One hidden turn or mirror swaps the rows below in pairs. Which row is each named row swapped with?
The rows were stretched afterwards, more along some directions than others.
zag:  10.8  -5.9 -17.7  -1.3   4.9 -15.4   0.1  26.2  17.8   9.5   5.4 -18.8  -8.1 -15.1   4.7 -13.2 -14.6  -0.1
rezi: -10.0  -5.4   8.1 -11.7  11.7 -16.2  23.0  -3.1 -13.1 -20.8   4.0  24.0  -5.9 -12.0 -16.3  -3.6  -9.7  -4.2
lilil:  -4.7   0.4  -6.6  12.2  22.2  -5.8  16.5 -16.6  -1.6  21.7  14.9   8.0 -10.7   2.4   7.8 -23.0  27.7   7.4
fupid:  -7.6   2.3   7.7 -11.7  11.7 -23.9  25.6  -8.7  -9.7 -12.3   8.8  33.8  -8.5  -9.0 -19.2  -7.4  -4.4   0.6
dap:  -1.3  13.0 -27.6  13.8   6.7   3.7  -3.9   8.6  11.6  28.2   5.4 -27.0  -2.5   0.7  27.7 -32.8  12.4  10.5
Rog:  -5.9  11.2 -14.6  13.9  23.7  -2.5   6.3   7.0 -11.0  15.8   1.6  19.4 -23.2  15.4  22.0 -26.7  12.5  -2.8
nagut: -11.7  -1.9 -17.2  -1.3  27.5  -6.9  13.8  18.3  -7.7  -1.6  19.0  -1.8 -26.8  12.6   8.9 -38.1  19.1   1.9
firu:   5.2  17.9 -20.1  26.4   0.0 -11.8 -29.3  15.1  12.2  29.8 -14.6  -0.5 -10.7  -1.2  33.3 -18.1   7.7  19.5
Vom:   5.9  18.0  13.2  10.5  -6.5  -9.2  -3.2 -16.7   5.5  22.2  -1.0  14.2  10.8  -1.1  -6.5  12.2  -2.8  10.0
rupu:   7.6  -8.6 -19.2  -2.8   3.6  -9.9   5.0  21.2  16.2   7.7   7.8 -19.3 -12.4 -14.1   1.2 -11.6  -7.4  -0.5
gogiv:  -5.0  19.2 -22.9   5.1   5.6 -20.4   9.6  -0.2   5.3  19.2   4.6  20.2 -15.7   0.5  22.7 -30.1  12.3  20.4
gutat:   1.6   2.3  -3.0  11.9  24.8  -5.2   9.3 -13.5  -5.7  21.2   8.7   4.9  -5.4   6.8   7.9 -20.3  23.6  -1.7
sol:   9.8  -0.6 -12.5  -4.7  -1.8  -5.6  -4.2  17.0  -2.2   3.8  -8.6 -12.6  -1.0  -1.1  25.9 -14.0 -10.8  -1.9
lom:   5.4  21.4  13.7  10.4  -5.2 -14.4   1.2 -18.1   3.5  30.2   2.9  22.9   7.2  -1.5  -5.5   5.8   1.0  11.1
midob:   3.6  17.9  13.8  10.9  -4.6 -10.7   2.2 -18.9   3.7  25.4   4.8  18.4  10.5   0.2  -6.3   5.0  -1.0   9.5
fatos:   4.6  14.7 -16.8  20.4   2.1  -7.0 -29.9  21.3   5.3  18.3 -12.8  -3.3  -6.4  -1.6  34.5 -11.9   1.3  15.2
Muzed:   4.4   4.3 -17.4   2.3  21.8 -13.5   6.0  15.2   0.2  11.4  -2.9  10.5 -20.2  -1.4  15.7 -22.7  -5.6  -8.7
komir:   3.5   2.3  -2.6   7.2  29.8  -1.9  -0.1  -3.4 -10.1  10.3  -0.5   4.3  -4.9   7.2   7.7 -17.8  13.1  -5.3
karu: -16.6  -0.2 -10.4   2.5  29.6 -10.3   2.5  10.0  -8.4 -17.3  -7.5  24.6 -34.7 -10.5   1.0   7.3   0.0   2.0
fafup:   1.9  -0.7  -1.6   6.3  27.0  -3.5  -3.2  -2.6 -10.9   4.4  -3.1  -0.5  -4.9   4.3   9.1 -17.2   7.8  -6.9
natun:  -4.7  23.0 -22.3   9.9   2.4 -20.5  -0.7   1.5   9.8  21.4  -0.2  16.8 -12.7  -3.4  28.2 -26.2   5.9  26.6
sos:  10.7  -2.4 -16.6  -2.2  14.2 -21.5   7.8  23.5  12.1   9.0   6.3  -4.1  -9.9 -13.0   5.6 -19.8 -17.4  -4.6
tal:   5.0  14.6   6.1  21.3   0.3 -16.5   1.1 -13.7  -0.1  35.5   7.6  24.2   3.2   5.9   6.9  -8.3   8.4  10.6
kor:  -1.4   5.0 -15.6   0.4  22.4 -14.1  12.2   9.0  -6.8   1.7   1.1  19.7 -22.3   2.3  14.6 -21.5  -5.8  -8.4
luzo: -10.6 -11.8   8.6  -7.3  10.2  -7.0  20.2  -0.3 -15.2 -20.1   7.7  18.6  -7.5  -6.5 -13.4   2.9  -1.8  -6.5
ludu:   4.3   5.7 -23.8  20.5  28.0  -8.0 -11.4  24.1  -0.4   8.9 -13.3  -4.2 -13.1   1.2  43.2 -23.4   8.7  -1.3
parev:  -0.6 -15.0 -15.3  -1.0  10.5   0.2  10.1  -7.7  -7.0   1.2  -7.8   6.3 -15.2 -16.6   8.4 -13.6   2.9  -7.7
Bul:  -4.6 -15.6 -12.2  -1.2  11.7   0.3   8.9  -6.6 -12.3  -0.8  -9.4  13.7 -19.7 -15.3   9.7 -12.8   4.4  -5.7
Vure: -12.2 -11.7 -12.8  -1.5  17.0   2.3   3.6   0.4 -12.6  -9.0 -14.0  17.0 -27.9 -16.8  10.6  -4.2   2.1  -0.7
lono: -16.7  -5.7 -13.6   5.1  32.4  -9.0   3.1  10.1  -8.3 -15.9  -9.6  24.3 -35.3 -13.6   3.6  -1.3   1.3   1.9
revaz:  -4.5  21.2 -24.4  22.5   0.9 -12.2 -18.5   6.6  12.1  27.4  -7.9   6.1  -9.6  -1.9  37.0 -19.1   8.8  26.2
leg:   9.1  12.2  -0.3 -10.3  -7.7 -10.1  -4.8   5.9   2.2   9.8  -9.0  -0.1  -3.7   0.0   9.3  -2.6  -8.5   6.5
temum:   2.4   5.2   3.7  17.6   6.1 -10.3   1.1  -1.7 -10.5  15.5   8.4  24.2  -2.1   8.0  11.7 -18.4   6.2   1.9
kasug:  -4.7  20.2 -25.3   8.5   6.5 -20.4   1.2   3.1   7.8  23.2   0.6  14.9 -16.5  -2.1  29.2 -28.6  11.5  25.3
vugo: -12.5  -8.2 -11.9   0.6  29.8  -9.7   0.3  12.7  -8.0 -18.7  -9.2  20.8 -34.3 -11.4   2.1   1.3  -1.7   1.0
nal:  -7.1  12.7  -6.5  -9.5  13.8 -29.2  25.5 -11.5  -1.5   2.6   3.8  37.5 -12.8 -12.2   0.7 -21.6   5.1   7.7
vilig:   8.5   5.4  -1.6 -13.5  -2.8 -10.0   1.4  11.4  -1.4   7.1  -7.7  -2.6  -7.0  -0.7  12.3  -6.4  -6.6   0.5
nati: -15.0  -1.5  -0.1  17.3  14.1  17.8   3.9   8.9 -20.4  -4.1  -0.6   6.9 -12.5   9.6  11.7  -6.7  13.5 -10.8
fud:   7.8   8.9 -22.0  14.7  -3.5   4.6  -3.2  -4.8  11.2  36.2  -2.0 -23.3   8.1  -4.5  32.5 -31.2   5.1   1.9
danid: -12.2   1.6 -22.9   3.6  29.5  -3.5  10.8  18.7  -3.9  -3.5  16.7  -2.1 -21.2  11.7  14.5 -40.5  15.0   6.4
pusa:   2.1  11.5 -14.6  16.2  21.7  -7.7 -13.5  21.2  -8.2   7.7 -13.3   1.4 -14.1   6.8  40.6 -19.7   6.3  -4.2
nefuf:  12.0   2.3 -22.9  17.1  -1.1   1.4  -7.4  -3.3  10.2  34.0  -1.5 -26.6   5.6  -1.6  33.6 -33.3   4.8   5.1
sog:  -8.3  -2.7 -13.1   8.3  13.3  -6.6  12.0  -1.5   7.1  20.4  15.6  -2.0 -19.6  -7.5  -1.6 -16.0  28.2   8.0
gomoz:  -7.6  -4.3 -13.3  11.0  13.7  -8.3  11.9  -0.4   5.9  19.5  13.5  -2.1 -19.3  -9.5   5.6 -14.0  24.0  13.7
vil:   6.5  12.2   4.2  23.0   3.6 -15.1  -4.8  -8.2  -0.8  32.8   0.9  25.4  -4.4   5.3   6.8 -14.3  14.1   4.2
Kovo: -10.6   6.5 -27.4  11.4  15.5   3.7   1.7  13.4   3.6  10.9  11.3 -18.5 -14.2   8.2  24.0 -35.5  17.5  10.5
baza:   2.8  -0.8 -15.7  -2.6  22.3 -14.5  10.0  14.6  -4.7   1.3   0.8  13.7 -19.9  -1.2   8.2 -23.2  -8.8 -11.9
gike: -17.9   0.8   5.2  14.0  18.9   4.6   4.5   9.7 -23.9 -12.2   2.0  18.1 -19.2   9.1   8.3  -4.1  11.0  -7.3
kemu: -12.9   9.8 -17.2  19.0  39.1 -13.7  -6.7  11.3  -0.2  -2.9  -9.4  21.2 -26.2  -5.1  15.8  -7.0   7.4   7.7
Besi:   7.9  14.6  11.0  -3.8 -16.1  -5.4  -4.9   0.9   3.4  14.2  -5.2  -2.8   5.5  -2.6  -2.2  10.8 -14.4  10.5
mefor:  -0.6  -1.2   2.1  12.4  10.6  -7.5   2.5   7.4 -17.6   6.8  10.4  19.6 -12.1  13.0  10.7 -21.6   9.0  -3.9
Satad:   3.8   8.2 -12.9  18.0  10.5  -7.7 -29.3  21.9  -0.4   5.9 -14.1  -2.9  -7.4  -1.4  30.3 -10.6  -2.0   6.1

sog swaps with -> nefuf
Besi swaps with -> nal
midob swaps with -> kasug
nagut swaps with -> fafup
parev swaps with -> rupu
vilig swaps with -> rezi
fatos swaps with -> temum
gutat swaps with -> Kovo
lono swaps with -> Muzed

One hidden turn or mirror swaps the rows below in pairs. Which row is each named row swapped with?
The rows were stretched afterwards, more along some directions than others.
laga:  -9.5  18.4 -14.5  -9.9  -8.7  -5.1 -11.0   3.1  -1.9   7.4   3.2 -16.5  -5.6   5.7   5.1   4.8   3.0   5.5 -12.9 -18.4  25.1
vuris:   7.1 -14.0  12.8  13.7  -2.1 -15.1  -6.3   2.7  14.7   5.1 -12.7   3.6 -16.2  -8.4  -7.0  -0.2  -3.0   3.3   4.1  25.9  11.0
ral:  -2.8  -5.6   5.7 -11.9  14.0  10.2  11.6   2.0  -0.5  16.4   8.8  13.0   3.3   2.3 -13.4 -11.7 -19.0  10.4 -10.1 -22.6  13.2
tela:  -7.4   3.7   2.8  14.3  19.7   7.1  -1.8 -24.0  -3.5 -12.0  -6.3  -5.2 -22.0 -11.5  11.0  -6.9   1.3  -0.4   1.0  12.2  18.1
gisiz:   8.7   9.9  -5.3 -10.2 -12.6  -6.7  -0.5  22.7 -10.0  11.9   7.8  -9.2   0.1 -18.5 -18.3   6.8 -16.0 -20.3 -24.1  12.9  -2.8
ges:  -7.4   2.3  -3.2   9.1  17.4  13.8  -6.7 -16.1 -17.7 -13.2  -6.0  -6.9  -8.5 -14.2  14.5  -6.7   1.2  -1.7  -1.9  11.4  16.1
vifit:   5.5  11.0  -8.7  -6.1 -10.8  -2.1  -5.5  25.5 -11.1   6.2   9.6 -10.4  -2.8 -23.7 -12.5   6.5 -19.4 -16.8 -24.8  18.5   1.1
foli:  -2.8  17.3   4.6  -8.3  -7.9  -1.3 -12.0  16.4 -13.6   4.4 -21.3   1.7   8.4 -26.5  10.3 -12.4  -6.2  12.1  -9.2  -2.0   0.0
Nadaf:  -6.2   2.1  -7.9  -6.3  -0.5   0.4   5.1  15.8 -17.3   0.9  12.1  -3.6  -9.9   2.9  -3.1  11.9   2.5   6.2  -3.2 -10.8   1.5
dopu:  -1.9  12.7 -16.0 -18.1  -2.2   2.7  -7.5   9.3   0.0   9.8   9.6 -15.5  -9.1   9.9   4.3  -0.1  -0.9   7.5 -15.4 -24.0  28.0
tumob:  14.3 -16.8  10.0   9.8  -9.0 -17.9  -2.1   1.7  17.7   7.1 -10.7  -4.9 -13.3  -8.8 -11.4   5.8  -9.2   0.7   4.4  22.8   4.8
fov: -12.2  -0.3 -23.2  -3.7  11.0 -15.8  -5.7   4.6 -17.2  14.6  18.8 -10.4 -14.2  21.8   3.8  14.4 -16.3  13.1   0.0  -1.0  12.3
sen:  -7.2  -6.2   2.9  14.8  18.7  18.8   2.2 -23.9 -11.7 -13.2 -13.5  -2.4 -15.4  -8.1  10.4 -12.3   6.6  -0.6   6.4  -1.7  19.9
zeze:  -0.8  -8.3 -19.3 -11.9   1.8 -19.4   2.0   6.0 -18.7  14.5  12.9  -7.9  -7.4  24.3  -1.4  11.5  -5.9   5.2  -5.0  -4.8  11.2
mizat:  -6.1  -7.6  -5.5   1.4  -7.7   0.6  -0.5  17.0 -13.2   0.2  17.3   1.3  -8.6  -0.3  -9.0  10.1  -0.6   3.6  -4.7  -4.3  -6.0
Tezi:  11.1  12.3  -6.9 -14.2 -17.3  -4.2  -5.0  19.3 -11.3  11.8   2.8 -10.5   5.0 -23.5 -10.8  10.5 -19.6 -17.2 -29.5   9.8  -7.2
monar:  -0.6   0.7   9.9 -14.5  10.1   3.4  11.4   4.4   2.8  18.6   2.5  16.3   1.6   0.7 -14.5 -21.6 -17.1   5.6  -8.8 -14.7  16.2
Danuv: -10.2  -2.0   5.0   6.8  26.6  25.3  -3.3 -19.6 -10.5 -12.5 -13.7   3.4 -14.1 -11.6  18.9 -16.4  -1.2   7.7  -0.1  -0.1  16.0
Gos:  11.5 -16.3  11.6   6.6  -0.5 -15.4  -2.9   9.7  15.7   9.4 -12.7   7.5 -10.9  -9.8  -7.8  -0.4  -8.5  -0.3  -6.9  20.4  13.6
sani:  -4.7   7.8 -13.5  -9.9  -3.3 -10.5  -6.0  -6.1  -0.6  10.8   5.6 -12.5 -10.3  10.5  -1.7  13.5  10.6   8.3  -9.4 -33.2  31.1
fuz:   0.7  -0.6   3.6 -10.1  13.2  -2.4   5.9   6.7  -1.9  21.6   7.8  12.5  -4.9   1.1 -16.9 -18.6 -24.0   7.7 -10.5 -15.3  21.9
rosuk:  -7.7   4.4  10.2  -0.3  -3.8   0.4 -10.4  14.9  -6.7   5.6 -16.5  13.2   9.3 -16.6   5.1 -27.4 -11.9  14.4  -7.6  -0.5   3.8
ped:  -3.3  -2.9   7.1 -10.0   9.5   3.7   9.4   0.0   1.8  16.7   3.3  16.2  -0.6   5.1 -11.5 -24.2 -17.3   7.5  -9.8 -24.5  20.2
ruf:  -4.7  -3.1 -16.7   2.4   6.9 -20.1   0.3   3.9 -14.7  13.8  11.0  -5.9 -13.3  25.6  -2.0   5.7 -15.0  11.0  -1.4   2.9  10.2
duda:  -7.3  -7.2   1.8   7.2  -3.9   6.6   2.5   8.6 -14.9  -4.7  12.6   2.9  -2.7   5.7  -8.7  -1.6   9.4   4.1   2.0  -9.6  -6.1
Babi:  -4.3  13.9 -22.9 -17.3  -9.4  -4.8 -13.7   6.3  -9.3   9.0   3.6 -23.6 -10.0   4.2   3.3  19.6   8.0   6.6 -15.6 -30.5  20.8
Sido:  -2.5   1.5   1.6   9.6  24.4  16.8   2.0 -13.8 -10.4  -8.6 -13.6  -4.8 -19.5 -13.7  14.2 -12.8  -3.3  -2.7  -7.4   3.5  22.6
beza:  10.9 -17.7   7.7  10.7  -1.1 -10.5  -7.3  -2.2  13.8   6.1 -13.3  -1.4 -18.4 -15.4  -4.5   7.0  -9.1   0.7   6.5  18.9   8.2
Meduv:  -5.5  11.5 -20.9  -6.8  -1.8  -8.4 -11.9  -1.0  -5.9   7.8   6.4 -20.1 -11.7  11.6  -2.3   4.5   8.9   9.9  -4.4 -26.1  30.4
gumaz:  -7.8   1.9 -18.1  -4.9  -4.2  -6.3  -9.2  -3.0  -1.8   5.4  10.3 -16.6  -8.7  13.0   0.3  11.2   8.2   5.8   0.2 -27.5  30.5
sot:  -0.6   5.1  16.3  -1.1  -7.1   6.9 -11.3  18.8  -1.1   1.1 -20.4  13.5  11.2 -17.4   5.9 -33.6  -9.0   6.0  -9.9   3.9  -0.3
maf:  -5.4  17.4  11.4  -3.8  -9.4  -3.2  -7.8  11.4  -8.2   2.7 -20.0   5.2   9.9 -19.3   7.3 -19.0  -0.4  12.8  -5.3   2.1   3.7
tuk:  -9.8   3.7   0.2  15.9  18.5   8.7  -6.2 -18.8  -9.5 -12.9 -12.5  -2.0 -15.5 -15.6  18.7  -8.1  -2.7  -3.0   1.6  15.1  22.3
nuf:  -7.7  -7.5 -19.1  -0.7   3.8 -21.7  -0.4  -2.1 -15.6  14.4   7.2 -13.0  -9.9  24.3   2.4  16.6  -7.5   7.8  -0.2  -2.3   9.1
sepa:  -9.2  -8.9   1.5   1.9   1.2  14.0  -0.7  14.7  -9.8  -3.4  19.4   7.7  -2.6   2.8  -5.3  -0.6  -1.2   8.0  -1.8 -10.3 -10.4
tefa:  10.5 -21.2   9.1   9.3  -2.9  -9.7  -3.3  -0.8  17.6   5.9 -13.4   2.9 -14.0  -5.5  -4.1   4.1  -4.7   4.2   6.6  21.1   7.9
poni:  -9.4  -3.9  -8.9  -6.7  -1.8   7.3   2.6  12.9 -25.8   2.0  16.2  -0.8  -4.1   6.7  -5.0   7.4  -0.6   4.1   0.6 -16.0   2.0
pubuf:   9.0  10.9  -8.1  -9.9  -8.1  -9.6  -4.0  22.4  -9.7  12.8  16.2  -9.7  -8.4 -19.3 -17.0  10.1 -24.6 -15.4 -23.5  19.3   1.7
mulu:   9.9 -17.1   5.0   9.1  -4.0  -9.6  -7.0  -0.5  12.6   6.9 -11.6  -1.4 -15.8 -11.8  -7.8  11.1  -2.7   1.5   2.6  20.0   1.5
Sokol:  -4.8   4.2   5.2  -0.3  15.9  16.6  -2.0 -17.3  -8.2  -9.7 -13.6  -1.8  -6.9 -15.7  19.8 -18.0   2.5  -0.6  -5.0   5.2  17.5
maz:   9.6 -14.9   7.1  11.7   3.0  -9.8  -6.9  -2.1   7.0   4.5 -17.1  -1.2 -21.4 -10.9  -3.5   4.5  -4.0   9.8   3.6  18.2  13.8
pase:  -3.6  11.5  15.9  -1.8  -8.9   1.4 -11.4  17.5  -4.4   5.5 -21.5  12.2   8.4 -25.9   5.3 -21.0 -13.5   3.8 -12.9   6.5   5.2
rada: -11.7  -5.6 -17.2  -6.1   8.9 -16.2  -0.3  -7.5 -14.2  16.1   9.3 -10.2  -9.1  22.6   1.9  13.9  -7.0  14.9   2.6  -8.3   7.4
bukir:  -8.1  -3.2 -20.9  -5.2   2.0 -20.1  -5.2  -1.4 -19.5  14.0  14.1 -14.9 -14.4  28.1   1.8  14.9  -7.3  14.0  -3.7  -8.1  10.4
sepog:  -5.4  18.6 -24.3  -4.2  -1.0  -4.2 -16.1  12.1 -13.5   2.0   9.8 -18.7 -11.7   6.0   6.8   6.6  -0.1   6.3 -16.4 -14.8  31.7
Remud:  -0.6  -5.6  -5.4  -2.4  -8.6   1.1   2.8   3.8 -15.4  -2.8   6.9   1.5 -10.2   9.0  -5.1   0.4   9.9   2.3   3.9 -12.4  -3.8
fel:  -6.8  -3.9 -19.0  -3.8   2.4 -23.8  -0.4  -2.4 -21.5  13.3   8.9 -12.4 -12.9  26.7  -0.4  12.3  -0.6  10.1   5.2  -4.7  13.7
kos:  -3.8  -3.4   6.0  10.6  17.4  10.7   0.3 -25.3  -4.3 -12.6 -10.5  -4.1 -16.3  -8.1  14.2 -12.1   1.8   3.1   2.6  -4.9  26.4
pil: -10.7  11.3  11.6   5.3  -1.4  -3.7 -11.1  18.7   0.9   1.6 -14.6   5.5   6.7 -18.2   2.6 -21.3  -8.7  11.6  -8.8   8.8   6.5
Sov:  -3.5   6.0 -18.3 -21.0  -1.7   6.3  -6.6   1.4  -4.7  12.0   1.4 -15.4  -7.9   9.2   8.7   5.1   0.9   9.6  -9.8 -28.8  27.6
bon:  -5.7   7.2 -18.0  -8.1   3.8  -0.4  -5.2   6.8  -6.3   8.0  10.4 -12.6 -12.1   9.4  -1.1   9.5  11.2   5.4 -14.5 -29.4  30.5
Let:  -7.2  -4.1   0.7  10.4  21.4  17.9  -0.2 -13.7  -7.5  -5.8 -11.2  -4.1 -17.7 -12.1  14.8  -4.0  -5.7  -4.0 -10.0   4.5  17.8

pase swaps with -> poni
laga swaps with -> sen
Gos swaps with -> zeze
Sido swaps with -> dopu
tefa swaps with -> nuf
vuris swaps with -> fel
maz swaps with -> bukir
Let swaps with -> Sov
sot swaps with -> Nadaf
gisiz swaps with -> monar
sani swaps with -> ges

